In the rows, zero is written as 128.
The same turns and mirrors carry the whole set onto itself and the rows of a family onto each other. Which other rows belong to the same family as each row named below? List them in the order they appear above.
These 40 rows form 5 families of 8 rows each.
K_121: [100 138 130 125 127 173 133 126 132 162 136]
K_6: [116 107 103 131 174 132 118 122 124 124  78]
K_756: [146 130 130 127 150 133 136 107 113  82 111]
K_608: [106 129  93 109 108 142 139 116 126 170 102]
K_796: [100 141 100 109 107 138 131 121 124 169 111]
K_767: [ 87 132 142 148 141 142 131  90 107 134 132]
K_49: [144 134 132 127 150 133 133 110 113  82 113]
K_173: [102 109 132 152 143 146 142  78 103 139 122]
K_200: [120 124 122 125 136 151 134 117 160 174 132]
K_442: [123 120 120 126 136 150 136 115 159 175 131]
K_597: [139 103  83 151 124 159 134 133 130 140 101]
K_824: [121 109 117 130 127 177 147 110 126 169 123]
K_630: [117 125 130 135 122 169 137 115 118 172 142]
K_928: [122 108 155 140 125 123 132 120  90 107  92]
K_98: [125 122 122 127 134 149 135 115 155 177 134]
K_560: [112 133  91 139 126 160 121 152 145 127 104]
K_661: [168 127 121 120 114 115 150 137 119 145 108]
K_138: [154 135 140 131 134 102 120 104 109 109 103]
K_954: [111 119 158 135 125 124 127 127  96 102  92]
K_950: [109 137 104 115 103 133 131 116 114 175 118]
K_227: [148 130 131 129 150 132 135 106 110  84 113]
K_82: [108 113 151 131 129 130 132 127 104  98  81]
K_733: [146 134 133 129 150 131 132 108 110  83 116]
K_70: [119 148 110 153 116 146 109 152 123 138 134]
K_76: [103 122 116 120 132 182 143 121 141 159 118]
K_374: [141 147 121 105 121 121 144 154 141 129  98]
K_820: [139  98 112 149 165 121 117 109  97 141  99]
K_109: [147 118 101 163 114 145 122 133 108 152 130]
K_940: [157 124 111 109 121 124 155 141 136 135  89]
K_174: [123 130 131 149 160 112  99 123  94 139 122]
K_246: [122 125 124 126 135 149 133 116 156 176 135]
K_974: [157 120 128 126 140 110 130  99 117 105  85]
K_480: [152 151 131 115 114 112 139 150 123 139 117]
K_327: [115 125  96 114 105 137 138 110 116 177 110]
K_562: [ 90 108 123 141 149 156 147  83 121 128 104]
K_336: [136 148 141 122 139 106 115 115 123  99  97]
K_278: [139 133 128 117 143 113 126 111 131  95  80]
K_838: [119 102 147 135 129 129 137 119  98 103  80]
K_837: [ 75 131 133 137 148 152 135  95 125 122 114]
K_180: [ 99 140 122 132 169 124 100 136 120 122 102]

Same family as K_82: K_608, K_796, K_928, K_954, K_950, K_327, K_838
Same family as K_180: K_6, K_597, K_560, K_70, K_820, K_109, K_174
Same family as K_336: K_121, K_824, K_630, K_138, K_76, K_974, K_278
Same family as K_98: K_756, K_49, K_200, K_442, K_227, K_733, K_246

The same turns and mirrors carry the whole set onto itself and the rows of a family onto each other. Which other rows belong to the same family as each row named below? List them in the order they appear above.
These 32 rows form 4 families of 8 rows each.
K_207: [138 115 136 130  78  88 121 116 101 135  98 156 124 138]
K_33: [113  55 117 157  93  80 144 150 146 131  89 185 143 152]
K_190: [136 108 124 123  77  90 117 102 113 129  87 158 128 136]
K_914: [114  48 126 149 100  86 146 151 141 139  96 184 126 144]
K_644: [107 127 115 126  89 147 150 141 103 115 110 139 104 157]
K_456: [140 121 126 142  84 102 175 160 129 141 100 167 108 190]
K_665: [ 92  87 121 106  79 129 135 157 138 121  70 148 133 116]
K_895: [138 123 110 146  85  97 159 164 140 137 101 169 106 198]
K_955: [133 100 129 132  70  90 153 170 107 103  73 117 118 172]
K_491: [102  78 116 124  92 121 150 175 132 112  76 158 133 103]
K_105: [117  83  90 142 120 116 137 154 151  78 105 147 126 182]
K_139: [112  65 138 163  89  86 147 150 143 137  85 177 147 165]
K_875: [139 110 121 137  84  94 181 159 149 115  76 167 124 196]
K_94: [104  76 125 113  96 123 143 158 131 112  65 149 130 106]
K_991: [154  94 110 119 131 132 143 131 130 131  68 180 124 146]
K_501: [127  87  81 149 128 128 151 157 146  89 109 146 142 154]
K_988: [104 102 100 118  78 149 151 112 105 121  97 149 119 156]
K_902: [155  94  85 138 112 129 139 160 135 130  65 187 130 136]
K_626: [123  98  94 126  63  75 141 156 126 108  89 111 126 154]
K_674: [124 109 125 126  93 123 128 171 134 110  74 156 118  99]
K_361: [112  64 115 135 132 119 148 144 145  83 113 154 119 159]
K_74: [121  95 108 142  70  75 138 166 128  86  75 123 136 169]
K_652: [128 117 109 127  57  90 131 111 121 129 117 165 129 146]
K_730: [ 93 131 105 136  93 149 148 147 105 113  98 152 108 146]
K_445: [158  88 105 113 139 122 133 144 129 127  84 179 121 156]
K_486: [139 112 133 126  80  73 135 121  94 123  96 157 137 147]
K_826: [119 101 103 138  63  76 135 175 129  97  91 119 125 165]
K_712: [113  77  83 143 119 121 155 156 150  82 102 153 139 171]
K_997: [102 119 103 119  75 142 158 146 108 122 117 142 106 162]
K_606: [113  57 119 166  96  84 121 157 134 123 110 172 116 165]
K_191: [125 112 118 148 100  93 157 159 148 140  93 171  92 195]
K_905: [161 112 106 131 125 134 129 132 127 125  69 176 125 146]

Same family as K_826: K_207, K_33, K_644, K_895, K_94, K_991, K_712
Same family as K_501: K_665, K_139, K_626, K_730, K_445, K_486, K_191
Same family as K_674: K_955, K_875, K_988, K_902, K_361, K_652, K_606

The same turns and mirrors carry the whole set onto itself and the rows of a family onto each other. Which other rows belong to the same family as each row named below? List them in the order they appear above.
These 32 rows form 8 families of 4 rows each.
K_602: [131 159 115 104 164 108 127 105]
K_863: [109 152 138 109 151 108 122 122]
K_680: [114 140 119  65 123 124 137  99]
K_648: [111 153 126 106 146  92 103 125]
K_83: [148 115 122 100 143 124 150 103]
K_971: [138  97  86  90 103 125 116 108]
K_601: [144 105  91  96 106 156  98 112]
K_692: [117 133 119 138 111 135  79 116]
K_817: [118 149 130 135 155 118 123 118]
K_166: [130 138  92 115 114 122  72 135]
K_267: [125 123 127  94 102 149  81  93]
K_54: [118 157 113 128 144 153  87 115]
K_567: [126 120  98  94 153 118 149 105]
K_444: [155 121 130  76 110 119 130 111]
K_840: [105 126 100 118 101 120  79 116]
K_249: [148 155 116 110 152 125 136 134]
K_575: [144 122  96  97  97 132  78  99]
K_345: [159 120 102  76 130 122 131  93]
K_269: [136 116 116 117  89 141  87 117]
K_339: [134 113 118  80 147 137 142  96]
K_454: [107 151 137 136 130 129  94 118]
K_81: [120 144 112 128 110 127  79 138]
K_672: [158 105 110  94 120 143 137 107]
K_534: [ 93 148 112 123 151 110 111 114]
K_259: [117 157  82 109 114 146  97 133]
K_894: [125 122 117  74 157 117 128  91]
K_913: [115 161 111 125 129 120  76 110]
K_490: [129 139 129 113 160 130 145 108]
K_657: [143 105  83  85 125 146  98 100]
K_737: [147  98 110 104  99 142 106 101]
K_842: [117 130  90  78 113 161 108  96]
K_346: [114 168 113  94 123 109 126 136]

Same family as K_602: K_575, K_345, K_913
Same family as K_657: K_648, K_166, K_894
Same family as K_454: K_269, K_672, K_490
Same family as K_54: K_267, K_444, K_249
Same family as K_971: K_567, K_840, K_534
Same family as K_339: K_863, K_601, K_81

The same turns and mirrors carry the whole set onto itself and the rows of a family onto each other. Which other rows belong to the same family as each row named below? List them in the order they appear above.
These 18 rows form 3 families of 6 rows each.
K_593: [113 127 168 103 155 107 128 101 105 120 130 102 123 149 154 114 135  87
 117]
K_911: [125 139  90 134 126 141 119 139 100 145 146 119 117 101 115 138 127 165
 112]
K_742: [103 111 162 122 124 129  77 100 100 123 121 100 122 151 142  92 124 105
 134]
K_892: [139 126 150 104 178 114 153 114 110 114 154 124 102 137 118 136 110 104
 102]
K_731: [120 156 125 112 176 139 119 139 106 129 132  94 116 119 104 146 107 142
 143]
K_199: [118 106 150 128 125 134 156 123 129 143 125  91 112 145 164 127 145  90
  98]
K_734: [112 121 164 116 150 114 115 123 133  87 177 138 132 136 146 110 125 125
 102]
K_864: [131  92 136 141 127 158 153 149 151 135 144 110  87 138 132 129 113 119
  97]
K_20: [147 118  91 141 117 139 112 129 105 119 164  85  93 137 131 112 107 136
 147]
K_614: [125 103 141 135 126 131  89  88  94  99 170 111 121 152 119 113  95 109
 118]
K_701: [134 126  91 140 116 135 149 136 119 129 175 109 121 115 144 140 135 142
  97]
K_976: [103 132 127 127 134 146  83 139 106 137 133 140 120 106 102 121 114 167
 115]
K_72: [136 114 103 136 103 133 136 114  97 152 130  77 103 138 158 115 140 109
 123]
K_128: [ 93 124 152 124 130 153  93 129 109 158  87  99 115 130 124 115 127 126
 126]
K_874: [123 145 113 115 140 131 123 123  84 165 100  86 105 120 131 127 136 126
 137]
K_122: [ 92 107 160 143 132 174  96 135 135 128 130 106 128 136 104 141  98 128
 108]
K_420: [125 117 133 128 135 124 152 134 140 104 184 120 127 130 158 131 136 124
  88]
K_872: [ 98 121 158 121 141 130  76 126 119 104 152 147 125 126 119  99 114 147
 115]

Same family as K_72: K_593, K_742, K_199, K_128, K_874
Same family as K_864: K_892, K_731, K_20, K_614, K_122

The same turns and mirrors carry the whole set onto itself and the rows of a family onto each other. Which other rows belong to the same family as each row named below? List them in the order they appear above.
These 28 rows form 7 families of 4 rows each.
K_407: [112 149 111 136 112 118  95  83 159 127 119]
K_805: [109 108 102 121 143 140 125 142 152  96 109]
K_944: [105 129  99 126 147 135 125 151 134  89 133]
K_531: [165 150 118 131 106 152 119 150 127 122 136]
K_245: [155 161 136 136  94 139 100 114 135 110 139]
K_11: [110 101 108 110 151 122  97 145 140 118 129]
K_305: [165 143 137 132 100 160 114 134 143 113 128]
K_632: [166 160 134 132 116 157 121 146 135 129 128]
K_972: [105 142  92 124 125 114 124  99 157 156 112]
K_47: [104 119 102 124 126 133 107 150 143  84 117]
K_520: [153 155 151 113 108 162 113 148 131 119 131]
K_758: [ 94 152 100 131 116 119 111 100 168 143 117]
K_473: [ 89 138 116 109 131 127 111 100 164 147 104]
K_285: [105 162 125 109 135 106 157 131 121 122 147]
K_137: [110 141 117 124 117 119 124  86 169 147 108]
K_181: [121 107  92 123 130 130 104 140 140  97 105]
K_670: [124 110 111 122 139 133 106 145 140  92  98]
K_429: [126 151 148 101 120  95 150 122 122 131 115]
K_548: [110 162 141 103 107  95 150 129 123 124 136]
K_698: [109 145 103 130 137 124 120 102 167 156 101]
K_557: [152 165 130 135  96 153 112 144 137 116 142]
K_960: [112 116 114 113 137 155  98 148 148 100 107]
K_896: [129 139 146  95 128 102 131 139 116 140 151]
K_574: [135 153 137 100 107  94 149 122 115 136 129]
K_599: [115 136 119 116 128 113  99 100 156 168 133]
K_462: [158 135 132 125 118 149  87 140 137 136 147]
K_878: [114 161 155  90 117 113 145 119 129 143 126]
K_784: [127 152 147 103 119 111 166 131 126 130 134]

Same family as K_944: K_407, K_245, K_285
Same family as K_758: K_47, K_548, K_557
Same family as K_181: K_531, K_972, K_574
Same family as K_805: K_305, K_137, K_784

The same turns and mirrors carry the whole set onto itself and the rows of a family onto each other. Which other rows belong to the same family as each row named below? List them in the order they appear above.
These 32 rows form 4 families of 8 rows each.
K_482: [124 165  79 140 121 136 143 146 103 128 137 107 143 142 125 145 114 128
 110 160]
K_236: [113 147  89 148 131 137 154 114 126 152 155 125 145 153 124 131 130 112
 118 155]
K_616: [132 157 104 145  99 152 137  91 135 141 168 122 150 132 126 111 135 131
 124 154]
K_126: [130  92 159 139 150 123 130 114 145 129 119 139 118 135 141 111 145 156
 139 138]
K_77: [149  96 168 125 109 118 100 110 122 120 116 126 129 119 149 102 134 155
 130 120]
K_956: [130 170  80 145 118 122 149 143  97 126 132 105 136 119 128 152 110 116
 114 125]
K_380: [127  96 162 144 142 105 138 102 147 117 115 143 126 127 139 116 129 138
 140 107]
K_66: [140 107 162 133 134 104 116 122 150 127 112 150 106 142 160 146 138 143
 138 122]
K_830: [123 106 157 113 128 106 116 151 145 112 101 141 124 140 150 165 126 140
 131 126]
K_214: [131 109 152 109 124 124 117 160 122 104 100 107 127 118 136 143 130 173
 132 144]
K_852: [143 108 154 104 111 103 108 154 102 113 106 105 122 113 143 124 127 159
 133 123]
K_239: [137 186  86 139 105 135 128 140 122 113 140 138 143 135 139 151 108 114
 110 141]
K_638: [143 174  94 137  89 152 126 123 112 117 150 105 149 121 126 124 119 147
 116 158]
K_823: [127 150 109 149  93 149 139  83 137 137 160 128 159 114 124 120 127 113
 118 120]
K_220: [132 148 106 145 106 148 128  91 120 150 158 133 165 121 136 111 134 102
 111 137]
K_160: [147 172 100 143  80 144 125 110 109 119 143 102 149 101 131 140 116 135
 114 125]
K_413: [118 103 152 108 146  84 135 153 114 117 102 121 132 133 142 134 125 134
 139 130]
K_219: [128 161  83 149 114 140 131 131 128 145 147 144 134 151 137 148 119  99
 103 133]
K_443: [112 148  89 151 131 126 163 116 125 144 148 131 146 132 121 133 121  95
 119 120]
K_394: [134 178  87 129 117 121 141 144  89 128 138 108 151 113 135 138 120 112
 118 145]
K_554: [134 162  96 136  92 144 130 112 141 155 170 139 133 135 135 138 136 107
 120 130]
K_708: [117 156  90 142 138 124 151 122 109 142 144 135 160 133 132 125 124  90
 115 141]
K_603: [149 169 102 131  84 144 117 113  99 137 152 106 156 102 138 125 131 126
 114 140]
K_363: [116 106 149 125 147  85 149 141 127 118 102 119 121 128 138 155 124 138
 142 115]
K_41: [134 107 148 113 108 110 119 154 114 109 100 100 120 108 134 148 120 161
 129 108]
K_179: [124  91 166 130 144  99 126 109 133 124 112 141 139 138 148 112 132 131
 136 127]
K_739: [134 112 155 101 110 119 108 165 143 100 110 141 116 122 140 135 124 154
 133 116]
K_934: [142  99 161 119 114 140 109 130 138 112 120 124 123 113 134 106 141 176
 135 135]
K_133: [144  97 161 132 102 130 108 114 134 108 113 124 124 107 135 110 125 161
 127 101]
K_17: [143 188  99 126  82 139 127 121 136 122 162 133 142 120 136 139 125 123
 127 139]
K_172: [152 113 159 121 117 118 108 136 148 114 122 150  98 124 149 117 137 157
 140 112]
K_185: [119 101 150 128 159 105 137 145 129 121  99 123 123 140 143 148 135 154
 136 148]

Same family as K_236: K_482, K_616, K_126, K_214, K_638, K_934, K_185
Same family as K_443: K_956, K_380, K_823, K_160, K_363, K_41, K_133
Same family as K_708: K_77, K_852, K_220, K_413, K_394, K_603, K_179

